A single turn carries every row of the set below to another of its rows. Some are shown first; where does it send the rows asked next?
fitir: -.30  .07  .24  .06  -.24  .51  .11  .27  .08  -.01  -.21  -.15  -.01  .24  -.09  .14  .25  -.11  -.31  .13  .29  .02  .17  .16  -.12  -.13  -.22  -.19  .33  -.08  .29  .10  -.04
badod: .01  -.07  .18  -.40  .00  -.02  -.18  -.02  -.22  -.03  .01  -.22  -.29  .19  -.16  -.28  -.03  .12  -.38  .15  -.05  -.07  -.10  .12  -.22  -.19  .01  .01  .25  .03  .08  .18  -.17
tevon: -.19  -.06  -.04  .01  -.04  -.10  -.47  .20  .09  -.21  .19  .07  -.19  -.55  .24  .03  .32  -.09  -.03  -.32  .12  -.11  -.24  -.14  -.11  -.15  -.26  -.13  -.07  -.05  .06  .06  -.28
lovor: -.09  -.04  .32  -.03  -.19  .51  .18  .40  -.04  -.03  -.27  -.07  .11  -.04  -.07  .13  .11  -.06  -.36  .11  .45  -.10  .15  .01  -.20  -.25  -.31  -.24  .13  -.01  .29  .14  -.05
nodem: -.03  -.08  -.03  .06  .17  -.08  -.38  .06  .17  -.18  .14  .29  -.20  -.45  .14  .16  .31  -.02  -.07  -.29  .11  .02  -.33  -.16  -.05  -.05  -.27  -.08  -.08  .05  -.06  .08  -.25
doli: .05  .06  .14  -.02  .22  .14  .01  -.08  -.37  -.21  .01  -.08  .06  -.15  -.27  -.20  -.11  -.07  .13  .06  -.15  .08  -.16  .09  -.26  -.13  -.22  .09  .28  -.08  .06  -.11  -.36
Zesup: .03  -.12  -.26  -.24  -.02  .03  -.34  .09  -.09  -.03  .13  .23  -.14  .22  -.28  .12  -.08  -.06  .06  .42  .08  -.10  -.14  .23  -.13  -.05  -.09  .03  -.06  -.11  .06  -.02  -.05
Lizul: -.29  -.12  .25  -.02  -.13  .41  .01  .30  .03  -.19  -.18  -.05  .01  .21  .13  .09  .25  -.17  -.36  -.20  .47  -.30  .14  -.18  -.33  -.22  -.27  -.22  .20  -.04  .04  -.02  -.04
Puger: .08  -.02  -.22  -.02  .10  .11  -.19  .09  -.21  -.08  .13  .23  .03  .03  -.35  .09  -.14  -.18  .27  .37  .00  .04  -.15  .17  -.20  -.02  -.17  .03  .01  -.11  .08  -.17  -.14
mub: -.32  -.17  -.05  -.07  -.02  .23  -.41  .09  .08  -.42  .13  .20  .06  -.06  .12  -.03  .44  -.01  -.03  -.29  .29  -.19  -.14  -.01  -.13  .07  -.30  .16  .26  -.11  -.10  -.13  -.18
baped: -.17  -.19  .22  -.18  -.05  .38  -.08  .24  -.04  -.33  -.19  .12  .17  .04  .09  .14  .21  -.04  -.35  -.05  .55  -.26  .17  -.11  -.28  -.13  -.37  .01  .16  -.05  -.02  .00  .07
zit: .07  .01  .24  -.16  .14  .07  -.04  -.09  -.37  -.08  .04  -.21  -.11  -.04  -.24  -.39  -.12  .04  -.22  -.01  -.11  .00  -.14  .04  -.29  -.16  -.08  .01  .38  .05  .06  .04  -.30
givoz: .04  -.13  -.13  -.30  -.06  -.01  -.39  .02  -.10  .08  .14  .10  -.28  .30  -.21  -.05  -.10  .04  -.23  .31  .12  -.20  -.09  .16  -.17  -.09  .05  .02  .09  .03  .08  .07  .03
kimob: .09  -.06  .02  -.15  .00  .02  -.26  -.04  -.24  .13  .13  -.03  -.23  .19  -.27  -.26  -.19  .03  -.36  .14  .12  -.19  -.06  .05  -.32  -.10  .05  -.02  .31  .15  .07  .00  -.01
Bak: -.12  .07  .00  .10  .01  .10  -.12  .20  .23  .08  .23  -.06  -.32  -.42  -.02  -.11  .34  -.21  -.06  -.15  -.09  .28  -.23  .15  -.05  -.06  -.11  -.37  .11  .05  .22  .15  -.36
goz: -.29  -.11  .13  -.04  -.11  .09  -.54  .17  .01  -.37  .06  .09  .06  -.21  .26  .07  .28  -.03  -.12  -.31  .34  -.30  -.09  -.22  -.15  -.12  -.41  .09  .11  -.14  -.12  -.04  -.14
sog: .15  .03  .06  .03  .12  .12  -.09  -.04  -.39  .09  .13  -.01  -.06  .00  -.35  -.31  -.21  -.09  -.17  .08  .05  -.09  -.09  .02  -.39  -.06  -.03  -.04  .36  .14  .06  -.15  -.13
Nobet: -.21  .06  .29  .12  -.15  .47  .25  .40  .05  .05  -.15  -.13  .05  -.02  -.04  .11  .15  -.28  -.29  -.06  .30  -.09  .05  -.11  -.26  -.29  -.25  -.46  .14  -.03  .22  .07  -.22
votum: .08  .00  .07  -.30  -.01  .15  -.26  .01  -.24  -.07  -.06  .00  -.41  .20  -.18  -.32  -.05  .17  -.29  .14  .06  -.16  -.08  .13  -.21  -.01  .02  -.03  .26  .08  .03  .06  .10
fale: .00  .00  .01  -.10  .20  .14  -.06  .00  -.25  -.30  -.04  .06  .04  -.02  -.25  .07  -.05  -.10  .34  .27  -.14  .12  -.16  .21  -.16  -.12  -.28  .16  .07  -.23  .03  -.09  -.26
biv: -.10  .01  .02  .11  -.04  -.06  -.20  .27  .13  .05  .09  -.10  -.23  -.56  .15  .07  .23  -.20  -.05  -.15  .00  .14  -.13  -.01  -.06  -.23  -.18  -.40  -.15  .00  .34  .20  -.30
Pof: .12  .18  .07  .01  .13  .26  .00  .08  -.38  -.11  -.03  .10  .06  -.08  -.37  -.27  -.14  -.06  .01  .14  -.14  .13  -.15  .07  -.24  .09  -.15  -.12  .29  .02  .00  -.12  -.17
buk: -.16  .15  .19  .12  -.15  .33  .14  .29  .18  .19  -.04  -.20  -.23  -.11  -.11  .04  .25  -.20  -.23  .10  .06  .27  .01  .20  -.07  -.13  -.10  -.43  .20  .02  .39  .21  -.20
sazuv: -.13  .11  .15  .21  -.05  .33  .16  .35  .17  .16  .04  -.07  -.03  -.28  -.03  .13  .16  -.29  -.08  -.07  .06  .07  -.18  -.05  -.11  -.30  -.22  -.53  -.04  -.05  .26  .14  -.38
miko: -.20  -.19  -.07  .02  .11  .08  -.37  .09  .32  -.20  .19  .19  -.17  -.15  .27  .17  .35  -.12  .00  -.36  .20  -.21  -.28  -.14  -.05  -.14  -.22  -.15  -.12  -.10  -.05  .03  -.22
Topig: -.13  .05  .32  .23  .02  .16  .13  .31  .02  .11  -.23  -.07  -.12  -.25  .00  .13  .12  -.23  -.19  .07  .16  .13  .23  -.03  -.05  -.28  -.06  -.50  .08  -.16  .44  .07  -.21
Beni: -.29  -.24  .07  -.05  .02  .20  -.31  .14  .17  -.30  .00  .11  -.09  .14  .27  .14  .34  -.09  -.24  -.34  .43  -.38  -.04  -.20  -.22  -.13  -.24  -.06  .07  -.09  -.08  -.04  -.05
peked: -.27  -.22  .35  .01  .00  .24  -.33  .21  .01  -.20  -.15  .13  .21  .13  .14  .04  .17  .05  -.29  -.15  .52  -.29  .18  -.18  .01  -.17  -.28  -.02  .19  -.26  .04  -.08  -.11
Zed: .05  -.01  -.24  -.29  .10  .17  -.25  .02  -.07  -.21  .03  .25  -.09  .05  -.23  .05  -.05  .06  .13  .37  -.11  -.02  -.15  .29  .02  .06  -.09  .01  -.07  -.19  .09  .01  .00
zet: .09  .07  .08  .19  .05  .04  -.09  .22  .16  .12  .06  .10  -.27  -.49  -.01  .14  .19  -.04  -.08  -.11  .01  .20  -.36  -.03  .01  -.18  -.20  -.33  -.12  .06  .24  .23  -.36
lito: -.19  -.10  .42  .18  -.04  .30  .01  .25  -.04  -.01  -.33  -.05  .11  .10  .04  .13  .10  -.04  -.30  .01  .39  -.11  .32  -.09  -.02  -.24  -.18  -.27  .19  -.20  .32  .00  -.09
Butod: -.16  -.21  .06  -.13  .10  .10  -.36  .07  .07  -.41  .02  .28  .02  -.17  .19  .16  .33  -.02  -.21  -.26  .38  -.21  -.06  -.17  -.20  -.03  -.35  .10  .05  .00  -.21  -.02  -.05
zenu: .13  .14  .18  -.10  .05  .21  -.08  .06  -.37  -.07  -.07  -.01  -.20  .05  -.29  -.40  -.12  .06  -.24  .06  -.01  -.03  -.11  .04  -.30  .04  -.04  -.11  .39  .11  -.01  -.04  -.06
ledo: -.11  -.01  -.04  .16  .08  .13  -.14  .20  .33  .02  .21  .10  -.15  -.35  .11  .14  .25  -.20  .06  -.23  .03  .02  -.35  -.06  .00  -.22  -.21  -.37  -.19  -.09  .12  .10  -.38
Tozel: .08  .12  -.13  -.08  .16  .22  -.08  .06  -.23  -.18  .03  .24  .11  -.08  -.34  -.07  -.08  -.05  .20  .31  -.18  .13  -.17  .19  -.10  .10  -.19  -.08  .05  -.14  .04  -.09  -.16
kelum: .05  -.06  -.13  -.37  .01  .13  -.35  -.01  -.05  -.14  -.02  .13  -.33  .21  -.16  -.10  -.01  .19  -.12  .28  .02  -.16  -.10  .27  -.05  .00  .01  .02  .03  -.08  .07  .09  .13
sofe: -.11  .04  .17  .11  .09  -.03  -.13  .32  .11  .02  .02  .07  -.32  -.56  .05  .08  .20  -.26  -.06  .00  .04  .18  -.04  -.04  -.01  -.28  -.06  -.49  -.06  -.16  .27  .03  -.33
mozav: -.23  .01  .38  .12  -.19  .35  .00  .32  .02  .00  -.23  -.22  .21  .09  .07  .22  .09  -.15  -.26  .04  .34  -.01  .27  -.03  -.12  -.21  -.38  -.25  .11  -.08  .28  .14  -.02
lim: .13  .06  -.05  .11  .16  .16  -.06  .03  -.36  -.02  .13  .11  .05  -.07  -.41  -.12  -.18  -.20  .15  .21  .00  .03  -.12  .08  -.34  -.02  -.16  -.01  .22  .02  .08  -.22  -.20
big: -.37  -.11  .13  -.05  -.20  .47  -.16  .19  .04  -.31  -.12  .06  .14  .27  .02  .12  .35  -.02  -.20  -.06  .42  -.23  .11  .08  -.15  -.02  -.32  .11  .35  -.16  .07  -.06  -.03
zuz: -.05  -.12  -.05  -.34  .07  .02  -.21  .08  -.13  -.26  -.05  .04  -.13  .22  -.19  .16  .04  -.01  .19  .42  -.07  .04  -.13  .27  -.09  -.13  -.20  .15  -.06  -.26  .05  .06  -.15
Som: -.11  .04  .21  .17  -.13  .17  .05  .35  .08  .15  -.12  -.25  -.06  -.25  .06  .18  .13  -.23  -.15  .02  .10  .17  .13  .04  -.07  -.24  -.25  -.47  -.05  -.02  .46  .25  -.16
tov: -.06  -.14  .03  -.47  -.03  -.04  -.27  .07  -.12  -.13  -.04  -.08  -.30  .32  -.14  -.01  .04  .09  -.17  .35  -.02  -.06  -.10  .24  -.11  -.18  -.05  .06  .04  -.14  .07  .20  -.07
peg: .05  .10  .25  .14  -.14  .32  .17  .38  .06  .20  -.15  -.08  -.13  -.29  -.12  .15  .10  -.08  -.21  .10  .18  .15  -.12  .04  -.07  -.30  -.22  -.40  -.01  .02  .42  .24  -.25
fega: -.24  -.24  .18  -.11  .04  .06  -.57  .21  .09  -.27  .11  .26  .06  -.20  .19  -.02  .29  .00  -.12  -.23  .39  -.24  -.08  -.18  .06  -.16  -.25  -.02  .06  -.26  -.15  -.11  -.23
Buf: -.17  -.09  .11  -.04  .10  -.08  -.48  .29  .15  -.15  .18  .24  -.20  -.54  .15  -.02  .27  -.16  -.01  -.15  .16  .01  -.20  -.13  .03  -.21  -.15  -.25  -.07  -.21  -.02  -.04  -.34
Munu: -.32  -.09  .32  .04  -.20  .30  -.28  .23  -.02  -.26  -.14  -.05  .25  .07  .16  .17  .17  -.05  -.22  -.14  .45  -.25  .17  -.16  -.16  -.15  -.49  .02  .18  -.13  -.01  .01  -.02
dum: -.17  -.08  -.11  -.01  .09  .07  -.38  .11  .16  -.21  .31  .13  -.17  -.41  .11  -.11  .45  -.11  .04  -.32  .04  .06  -.31  .04  -.07  .05  -.18  -.07  .14  -.03  .00  -.02  -.34

lovor goes to -> baped
ledo goes to -> sazuv
fega goes to -> Buf
And these:
Pof goes to -> zenu
big goes to -> mub
zuz goes to -> fale
givoz goes to -> Zesup
biv goes to -> Som

